(in the rows, 128 means zero)
Which row each row swaps with, under one turn or mirror:
The rows were stretched afterwards, more along some directions than others.
Bibo: [124 127 132 138 155 117 141 147 139  93 146 162 121 150 116 114 130 142
 121  86  95]
Bevoz: [140 149 117 110 156 132 109 118 104 133 140 157 119 129 123  86 117 158
 155 130 104]
Kob: [120 147 138 160 131 176 117 118 143 135 135 123 104 132 126 136 121 115
 143 142 138]
finab: [101 118 148 158 136 131 155 127 148 126 135 123 120 150 122 134 117 105
 132 133 116]
Vese: [116 120 149 136  95 133 132 119 141 126 145 119 129 179 131 144 160  86
 154 125 125]
tepif: [120 126 119 117 133 131 114 143 127 143 126 141  99 147 121  78  98 157
 123 142 141]
bulo: [105 109 141 127 142 135 127  96 135 118 161 130 111 153 115 135 117 118
 130 111 110]
kuva: [122 139  98 146 132 179 116 140 135  90 114 148 132 121 124 124 128 131
 147 144 159]
Fone: [144 160 110 153 171 154  98 111 141 114 126 156 124 130 110 117 122 144
 139 111 110]
Garok: [107 123  94 140  94 136 137 108 134 106 155 117 164 138 134 192 149 105
 146 135 115]
kovuk: [113 120 156 131 115 139 145 134 122 145 119 165 125 155 117 107 118 104
 148 152 154]
bitir: [ 94 137 148 122 127 110 152 108 140 111 124 118 116 124 114 113 138 100
 137 135 134]
fefe: [128 132  94 130  91 132 123 117 118 139 123 109 140 107 145 143  96 152
 134 150 158]
tero: [143 139 122 125 151 112 128 116 110 134 112 129 138 132 150 103 139 167
 148 136 117]
ropi: [106 125 137 123 118 135 130 123 121 136 120 100 153 109 151 132 149 128
 120 140 172]
Futo: [134 113 111 117 120 152 132 139 112 134 139 108 167 121 151 157 137 134
 139 146 155]
gude: [142  88 173 134 123 134 160 119 132 131 120 160 116 172 128 113  96 111
 155 131 151]
sune: [152 157 122 133 121 118 131 145 123 123 128 156 131 137 118  99 140 133
 154 114 106]
kobek: [122 115 101 126  90 150 124 101 143 112 101 101 161 120 152 140 112 135
 150 150 147]
did: [129 128 150 123 132 133 154 135 120 149 131 145 129 134 115 108 113 112
 152 149 109]
nir: [129 110 112 122 103 117 139 109 121 169 135  75 127 131 148 145 130 152
 115 132 140]
dad: [105 163  97 144 165 165 104 132 133  82 138 158 126 112 122 116 138 149
 131 126 102]
Lod: [103 136 148 130  80 108 139 118 132 139 139  98 136 150 156 160 132 115
 114 142 181]
kofud: [111 149 120 157 100 138 121 119 176 101 116 113 157 107 124 154 161 102
 126 118 135]
muti: [118 124 135 149  54 131 141 103 156 121 134  90 158 136 131 172 161  81
 152 138 130]
Ven: [116  99 145 113 129 132 127 104 110 138 154 148 111 169 119 145  99  96
 141 113 146]
sivu: [146 132 133 105 118 145 118  99 137 125 127 136 163 137 142 149 144 148
 128 127 114]
rif: [119 114 111 151 130 155 130 123 155 115 109 118 153 151 150 130 154 141
 143 141 120]
bepo: [136 134 116 123 140 130 114 134  85 128 179 148 126 142 124 145 100 131
 145 115 150]
malu: [ 99 157 130 150 138 117 130 112 130  99 162 145 136 147 117 154 156 102
 139 110 119]
Pab: [137 106 128 121  97 142 139 165 127 130 130 126 144 135 154 142 123 155
 105 132 159]
boge: [153  95 163 117 119 101 156 134 113 147 126 153 117 167 138  94 126 141
 140 118 137]
bar: [141 151 102 168 142 186  89 106 146 109 129 144 142 142 123 132 141 139
 155 110 104]
vov: [146 148 127 143 167 179  96 105 127 135 108 146 118 118 128 101 118 144
 145 113 118]
Tufo: [121 134 114 105  91 113 124 108 140 154 115  92 128 130 142 110 119 152
 116 129 149]
risaz: [152 125 152 135 120 133 135 147 127 155 129 154  98 167 120  96  98 136
 125 108 156]
pove: [124 181 108 154 134 149 107 134 129  99 127 112 134  88 129 140 154 126
 134 131 109]
kuf: [133 151 161 147 100 131 133 154 138 126 111 160 120 171 132  90 136 119
 138 131 119]
Mor: [136 141 133 158 164 163 136 127 139 111 130 145 127 111 127 120 148 140
 135 119  84]
kubo: [127 147 156 132  76  94 157 118 149 158 113 115 149 142 133 130 142 120
 131 136 118]
fes: [139 133 132 121 139 114 140 131 127 153 144 134  94 107 105 107 116 150
  99 111 120]
lisav: [128 119 155 133 103 102 148 160 109 140 151 143 114 148 140 143  97 119
 116 139 169]
ferug: [145 154 141 138 115 154 118 148 123 103 151 157 150 132 110 154 107 107
 124 100  89]
ripi: [162 128 133 152 126 143 136 152 123 158 119 142 108 154 119  88 124 145
 137 113  91]
fifop: [120 141 132 164  98 139 132 132 125 146 139 138 103 146 113 117 132 108
 152 125 136]
pone: [128 122 122 132 140 121 137 161  88 116 150 162 112 148 122 122  80 131
 140 130 123]
mana: [116 122 104 101 125 120 136 123 110 132 156 118 115 107 137 145  99 154
 120 144 170]
peteb: [139 133 139 119  96  98 134 130 131 144 109 129 143 146 159 111 150 148
 135 149 139]
bisin: [103  87 145 115 130 140 145 114 165 119 128 150 110 137 126 135 125 127
 115 147 173]
Vapuv: [136  96 142 139 106 175 138 117 150 126 124 130 121 134 136 136 135 130
 142 156 153]
ver: [108 158  76 141 132 138 115 101 154 105 126 123 145 108 131 148 124 165
 129 127 118]
pudi: [118 114 117 108 167 130 114 129 126  98 151 145 111 137 114 116 109 140
 114 108 108]
Nopo: [121 117 148 122 130 122 144 136 116 115 153 164 103 165 117 139 136 104
 144 139 132]
ruv: [108 111 124 126 107 128 132 100 126 154 135  93 113 129 150 128 156 146
 131 139 169]
kep: [132 132 147 134 132 105 125 130 126 156 138 116 116 156 131 106 131 139
 120 114 162]
Vum: [148 134  79 119 105 131 112 130 132 135 132 114 145 111 132 134 156 165
 111 114 131]

Bibo is swapped with ver
bisin is swapped with kofud
Vese is swapped with Kob
Nopo is swapped with pove
ropi is swapped with kovuk
bitir is swapped with kuva

